A: rows in 4 groups, each row roughly a mix of its group's directions (some rows in no group):
A (183 x 12):
[[-14  -4   0  11 -18  -8 -19  -9   2   7 -25  14]
 [-21  12 -16   8  21 -14   3   1  -8   7  10 -17]
 [ -2  13   6   5  13  12  17  12 -16 -17  21 -10]
 [ -3 -13   3  19  28  -1 -14  14   8   0 -11 -11]
 [-11  -4  10  10  -1 -10  -8  11 -19 -28   9 -14]
 [  5  -1  10  25  -4   4  26   7   9  -6 -18   9]
 [  5 -11   9 -20  -1   4  12  21 -18 -20  11  -1]
 [ 20   6  14  12 -14  -9  22   3   1   9 -18   9]
 [ -1  11  -1 -20  12  -8  11  -2  -4 -16   2 -31]
 [ 31  13   6  -4  -8 -19 -10   2  12   9 -13   2]
 [ 24 -10  -1  -2  17   7  14  -2  13  18  18   3]
 [  1 -13  10  14  20  -8 -15 -24   9  -2 -13   9]
 [  3  14  -5   5   6  17  11  12  -8 -18  24 -14]
 [  1  11  25   2   2  14 -12 -13  14  -6   9  22]
 [-10 -14 -13 -10   0 -12  14  -9  -3  11   1 -30]
 [  5  20 -24  22   0  11   1  -5   2  -9   9  15]
 [  6   5  13  16  -1 -22 -10 -27  -3   6 -14   4]
 [ -2  -3  20 -19   8  30 -11  -5 -10  -3  -3   9]
 [ -6 -12   9  -9  13   1 -29 -18   3   4 -19   0]
 [  5   1 -12   1   8   0  21 -30 -11  17 -11   0]
 [ 12  -2 -10 -25  -6 -12  13   9  -9   7   4 -25]
 [ 22 -13 -21 -11 -12   6 -12  -5  -1 -13  16  -8]
 [  1  -8 -14  12  18  -4  19  -1  17  20  12  11]
 [ -6  -2  19  -7 -18  27 -12 -11 -14   8  -4   4]
 [ 18   2  13  -7  16  12   3  14  -5  21  20  -5]
 [-11  -6   8  17   6  19 -25   8  -1  -2  -8 -20]
 [-19  10  -1   1  10  -7 -10   7  35  -3   8   2]
 [  2   7  -2  20  22 -13  19  13 -13  -9  11  -2]
 [  6   0  -8 -32  26 -15   2   0   1   2  -3   2]
 [ -1   9   0  -3 -11 -16  -1  18 -19 -15  25  -5]
 [-13   4   1  -4 -26  15   4 -27  13  -3   3   1]
 [-29   5   0 -19   8   0 -22   0   2  11   6  12]
 [-12  -6  14   8 -15  22  16  17   4  -4  12  13]
 [  7   0   9  -2  -2  11 -19 -18  18   6 -24 -13]
 [ -6   0  16 -14 -14  -4  12  -3   2  31  14  -7]
 [-11 -17  -8   3  -5   8  -1  -6  -4  -9 -34  13]
 [ 15 -22   6  -7  -7  -3  14   7  -1   3 -31   0]
 [-12   9  -3  -7  13  -3 -32  -1  -9  -9 -21  -2]
 [-13 -13 -18  -1  -9 -16 -24  11   1   3   9 -17]
 [  9  -6   9   5  26  -3  19   5 -16   3 -18  12]
 [ -6  -5   0   6  14 -25 -16  -7   5 -13 -12 -22]
 [  3  -6   3  -1  12  22 -24  -1  -6 -12 -25  -5]
 [-13  14  -4  12  -4 -13 -24 -22  -4  -3 -14   8]
 [  5  -3 -12  11 -20 -13  21  23 -12  -6   3   4]
 [ 21 -10  -5  16  17  18   1  -4  14  19   7  -2]
 [ 12   6  12  19   2  17 -14 -18  13   4  16  10]
 [-12  -3  -8 -23  15   4 -15  -7  -2  -6  11 -26]
 [  2 -26 -19  10 -18   0   0  20  -6  12  -3  -2]
 [-10  -8 -12   6   0  -4   7  25 -32  -3  -4  -4]
 [ -7  -3  -2 -13   6 -18  23 -20   7  -9  20  -2]
 [  3   9   9  20   8  14  -9   3  19 -18  -5  21]
 [ -3  11 -21   7   8  16   4   6  -9 -20  23   7]
 [ 24  20   1  13  17  16 -12   3  -8  -1  10   9]
 [-27  -7  15  13   8   4  -4  -3 -22 -15   2  10]
 [-25  10   1 -15  16  15  -8   3  -5   8 -15  16]
 [ -9   0   1   8 -31  15  11   2  -9 -22  -7   2]
 [ -7  13   8  20   6 -16   7   7   5   0  31   0]
 [  5   8  26  11  11  -6  -7   2   6 -30  -6  -1]
 [ 31  10   5   6  -4   6  16   0  -1 -20  14   3]
 [ -1  -4 -26 -11   7  -9   0 -20  -6  23  -6 -10]
 [ 11 -24 -11  11 -19   5   3  -3  18  -4   2  19]
 [-20 -13 -20 -17   0   4  17   7  10 -11   3 -15]
 [ 19 -16  10  14   2  -8  16 -24   9  12  -4   0]
 [  2 -16  14  -6 -15   0 -10   7 -15  -3 -31  -4]
 [ 23  -4   6  -4  17  -2  -9   1  24  21   5   4]
 [  1 -14   5  10 -33   7 -10 -11   5   9  -7 -14]
 [-26 -12  -2  -5  12   1  -3   3 -10  16 -25  -6]
 [  2  -8  33 -15  -6  -2  -4   0  -9  -3  22  -2]
 [-13  19  17  -5  30  11   2  -1  -1  -7  11  -5]
 [  8  16  11 -25  18  13 -20   4  -4   6   5  -4]
 [ -6  -5   8  -1 -20  12  14 -21   8  20  17   3]
 [ -9  -7  13   1 -20  -3 -10 -14  25  12  16  -6]
 [ -2  17 -14  19   2  -7  -3 -23  -3 -19  -5  14]
 [-21  12   9 -22  -9   2  10  -2 -16  16  14  -6]
 [ 14  -4  -8 -10  -8  29  -3   4   0 -12 -16  18]
 [  4   6  -7 -10  -8   8   0 -25   8  21  25  -1]
 [ 11   3   2   4  12  14 -10 -23  25  -4 -11 -14]
 [-27 -17  -2  -3  -1  19  12  12  17   7   6   0]
 [-13  -7 -24 -20  -1   2  19   3   9  -3   6 -18]
 [  8  19   5  11 -10 -29   8   7  -7  10   6  15]
 [-24  28  11   6   5   7  -1 -13   3   9  -4 -13]
 [ 13   2 -25  -5  -8 -12 -17 -10  13  13   6 -16]
 [-21  -6   0  12  18  17  -3  15   5 -14  -8  17]
 [ 25  12 -22  15  -5  11   4   2   1  12  -9  14]
 [-14   5  17 -21  -2 -24  -7   3 -15   1 -17  -1]
 [ 16  -1  -7  -3 -17   1  13  33  13   8  -4  -1]
 [ -6  -9   7   2  12 -22  -3  18  12  -6 -25 -12]
 [ -2  13   4 -15   8 -35  -3  -5 -12   2  -8 -10]
 [ -6   0  23  26  11  -8  -4   0  -6 -24  -1   0]
 [ -1  21   6  19  -1  11 -28   4 -15  -7  -5   0]
 [-24 -18  12  -5   6 -16  -3  11  -5  18 -13   6]
 [ 13   2  22  13  14   6  14 -14  15  16  -6 -11]
 [ 24   7  -1  10 -12  -1  14   6  15  15 -17  15]
 [  1  17 -27   9 -15  -1  -1  11   9  -8  17  14]
 [ -3  11  -6   6   3  21   0  -1 -17 -33   6   5]
 [ 16  -3  15  -1   7  -7 -11  -7  10 -25 -16  18]
 [ -7  -4   4  -1   0 -18  -5 -32 -13   3   5 -19]
 [ 10  13  14  11  28  13   6 -11   9   8  -6 -12]
 [ 14 -22  10  11  -7   8  18  22   3   4 -15  -4]
 [-19 -15  -8  15  -4  -6  27  -4  -7   2 -15   9]
 [  5  10  12  -3   0  -3  -7 -28  29  -6  -7   3]
 [ 16   6   1  -1 -37   9  -3  -7  -1  -7  13  -1]
 [ -2   1  -6  28  -4  13   2 -26  10  -5  16   5]
 [  8 -15   3 -24  -4  -5   3  18   6 -12 -14  21]
 [ 25   9  20 -18  -1  -3  15   1  -2 -18   1   9]
 [  1   3 -22 -15 -14 -25   4  14   1  -1  -3  17]
 [-19   0   3  -4  12  -3  12   5 -27 -11 -19  10]
 [ 14   5 -16  16   2 -20 -20  -2   6 -15  -5 -15]
 [ 20 -12 -23  -1   5 -26  -1  -1  -1  -1  16  -2]
 [ -6  -9  10 -17 -10  -2 -10  16 -27   1 -19  -5]
 [-14  -2   7 -26  11 -18  -3  -1   7  11  22  -1]
 [-11  13   0 -17 -16   1   5  14 -16   2  -6  26]
 [-14 -19   4  10 -25   0   1  -3  16  15  -3  15]
 [ 15  11  17  -2  20   4  -4 -17   1   7   1  25]
 [ -6  15   9 -12  22 -16 -14   5 -15 -19  -2  -5]
 [ -6 -12   4  10 -19   4  27   1 -14 -13  10  14]
 [ -9   4  10   3   0  -2 -22 -32 -10   5  10  11]
 [  7  19 -10   4  14  -2 -16 -14   2  21  20  -7]
 [-12   3  -8   3  20   6 -28 -17   4 -11  -9   8]
 [ -7  -2 -22   2 -10  34   2  -9   6   5  12   2]
 [-18 -16  -8 -19  10   4  -5  22  15  11   5  -4]
 [ -3   6 -11  10  -5  28  -7 -19  -3 -23  -4   3]
 [ 17  -2   8  -6   8  -1  -6 -23  20  -7  -4 -24]
 [  6  -8 -15   4 -20   4  20  28   2   3   4  -9]
 [ -4   8  12  -9 -17 -32  17   4  -9  -1   4   5]
 [  1   4 -14  22  -3 -22   3   1  15   9  12 -20]
 [ 11  -7 -12   8 -26   2  15 -11 -17 -15  -6  11]
 [  6  -3  -6  -9   6 -11  30  14 -15  11   7  16]
 [-18   3 -10  12 -17  28 -12   2   2 -14   3   7]
 [ 12  15   3   8 -11  10 -15  -8  -9 -19  25   5]
 [ -1   2  -3  12 -23   3  10 -17 -11 -10 -15 -23]
 [  6   6  22  -3   2 -14 -27  -5  23  -2  -5   3]
 [ 16  11   5  14  -9   3   5  -4  -3 -29  18 -13]
 [-10   7   5  -6  17  14 -25   0  -3 -21  14  10]
 [  8 -10  14  12   3 -23  -4   7  -4  -1 -28 -13]
 [ -4  -2  -7   2  12  17   6 -12  18  32  -6  -6]
 [ 18 -17  11  -1  14 -19  21   9   9  13   0   2]
 [  3  19 -13   9   1   8 -30   3  -1  18  -4  11]
 [ 13 -27  -7   6 -21   5 -12  17  -4   6 -10  -4]
 [ 26 -16   5  -9   3  -5  10   2  16 -17 -16  -9]
 [-18  -5   1 -10  11   0 -26  22  -8 -15   7   1]
 [ -8   2  -7  11  20  21   2  -8  11   0 -14  25]
 [-16  -9   8 -14 -10  17  -6  10  22   9  19   4]
 [  3  15  16   8   4 -24   6   0 -13   1  15 -23]
 [ 22  16  -8  16   3 -17   6   1  -1  25   2   2]
 [-18 -16 -16  -4   3 -11  13  -4   7  19  -9  20]
 [ 20   7 -18 -19 -15 -23   8   2   0 -11   2   4]
 [ -4  12  21 -30 -11   7 -12 -15   2   1   0   3]
 [  4  -2  20  -5 -21   6   5   9 -26 -18   7   0]
 [-30  11  -1   4  22  -5  -2  14  17   2   2   7]
 [ -3  -2  -8  19  11  -9  12 -31  -9  -1 -13  -7]
 [-21  -5   3 -12 -19   0  23  -6 -11  10  12  13]
 [-10   5 -24  14  14  -1  18  -1   9  12  21   2]
 [ 22  -6 -19  10 -18   0  15   4 -17  -9   0 -10]
 [ -2   2  13  28  -6  13 -16 -18   2  -5   6  16]
 [  5   0  -1  10 -18  15  30 -15  -1   3  15  -5]
 [ -6  -9 -29  -5   4  -1   5  21 -21   0  -1 -12]
 [-16  -6   5 -22 -10 -21  -5  12 -17  10 -10   4]
 [  4   9 -10  -1   3 -13  28   1 -10 -21   3 -19]
 [  4   0  -3 -10   1 -15 -24  25  10 -13   3 -16]
 [-16  -2  36  -4  -3   6  -3  -5   1   4   4  19]
 [-12  14   1  -8 -17  -9  -5  -3   0  19  14 -26]
 [ -9  -9   4  -6 -29   6 -11 -15   4   0 -24  -6]
 [ 13  15  24  14   1  -8 -14  -8  -7 -19  -3  12]
 [ 21 -16   0   6  -3 -26  -6  22   6   8   8   1]
 [  5 -15  -3  -4  -5  -8  18  28 -13  -8  -7  18]
 [-19 -14 -17  -4  15   2  17 -12  -6  17 -12  -6]
 [ -6  -5  -6 -23 -12   5   8  16   8  23  18  -5]
 [ 22 -11  -2  17 -24   7  12  13   1 -14   4   5]
 [ 11  10 -19   1   7 -16 -14 -23   6  16   4  12]
 [-12  -3   5  -2  -9  -2  18  17 -33  -1  10   0]
 [ -2 -21 -19   5 -13  22   5  15 -15   1   1   8]
 [ -8 -10  14  21   3 -16 -12  -3  10  21  15  10]
 [  8   4 -11  11  -9  22   3   4  -1 -21  18 -20]
 [-13  17  12  24   6  -1   4 -10  22   8 -10  -9]
 [-17  10  -3  11  13 -10  10  25  11  -9  18   7]
 [-21   0 -21 -21  -3  13   2 -13   5 -10  10 -12]
 [-18 -12  16  14  -5   6   1  20  22  -5  -6  10]
 [-12   0   1   7  10  25   8 -14  -9  -6 -27  -1]
 [  2  20 -10 -26  -3 -16  -6   0  15  -9  12  12]
 [  7   6  20   6   8  -3  10  13  -4 -16 -13 -28]
 [ -2  27  25   5   5  11   2 -18   2   0  10  -9]
 [-17  29 -16   8  12   0  -3  -1   6  -1  19  -1]]

one row of each group, then the others: which group is each in?
[  4   3   0   2  10   7  -4   6  15 -21  31 -13]	(32)
[-13  -5  20  15  -5   3   6  -3   1  14 -15  27]	(76)
[ -6  -5  22  22 -20  -4 -17  -6  -4   7 -16   3]	(115)
[ 21   9  18   9  -5  16   4 -11  12  -5  21 -10]	(110)

[-19  -8 -11  -6   1   9   9 -18 -27  13  10   1]	(76)
[ 11  11  -1   4   9  12 -25 -25  -6  -4 -12  10]	(115)
[-24   9  -9  14  12 -16   2   8  22   3   3 -11]	(32)
[ 30 -10   9   3   0   7  22  10   2  17   6  -4]	(115)
[-11 -12 -20  25 -21  -4  12  -4   3   0  -5  -9]	(110)
[  4   3 -20 -26 -12  -2  -1 -15   3  17 -12  12]	(115)
[ 11   1  -3  13  30   8  -2  -9  20   7 -15  -2]	(110)
[ 14  14  11  13   6  -1 -11 -17  15   2 -14  22]	(76)
[ -8  27   2  27  -7  -2   8  -8   6   4  14 -11]	(32)
[ 16  14   7 -13  28 -19  -7   6 -11   4  -1  -8]	(115)
[ -9  18  -1  -6  -9 -30  -2 -10 -15 -11 -15  -1]	(115)
[ -7  -3   5  -2  14   3   5  20 -30  13 -12 -12]	(110)
[ -1  18   1 -21  18  19 -22 -10   3  -4  -6   2]	(110)
[ -9   2 -10 -24  22  -9  -5  -2   6 -13   3  23]	(115)
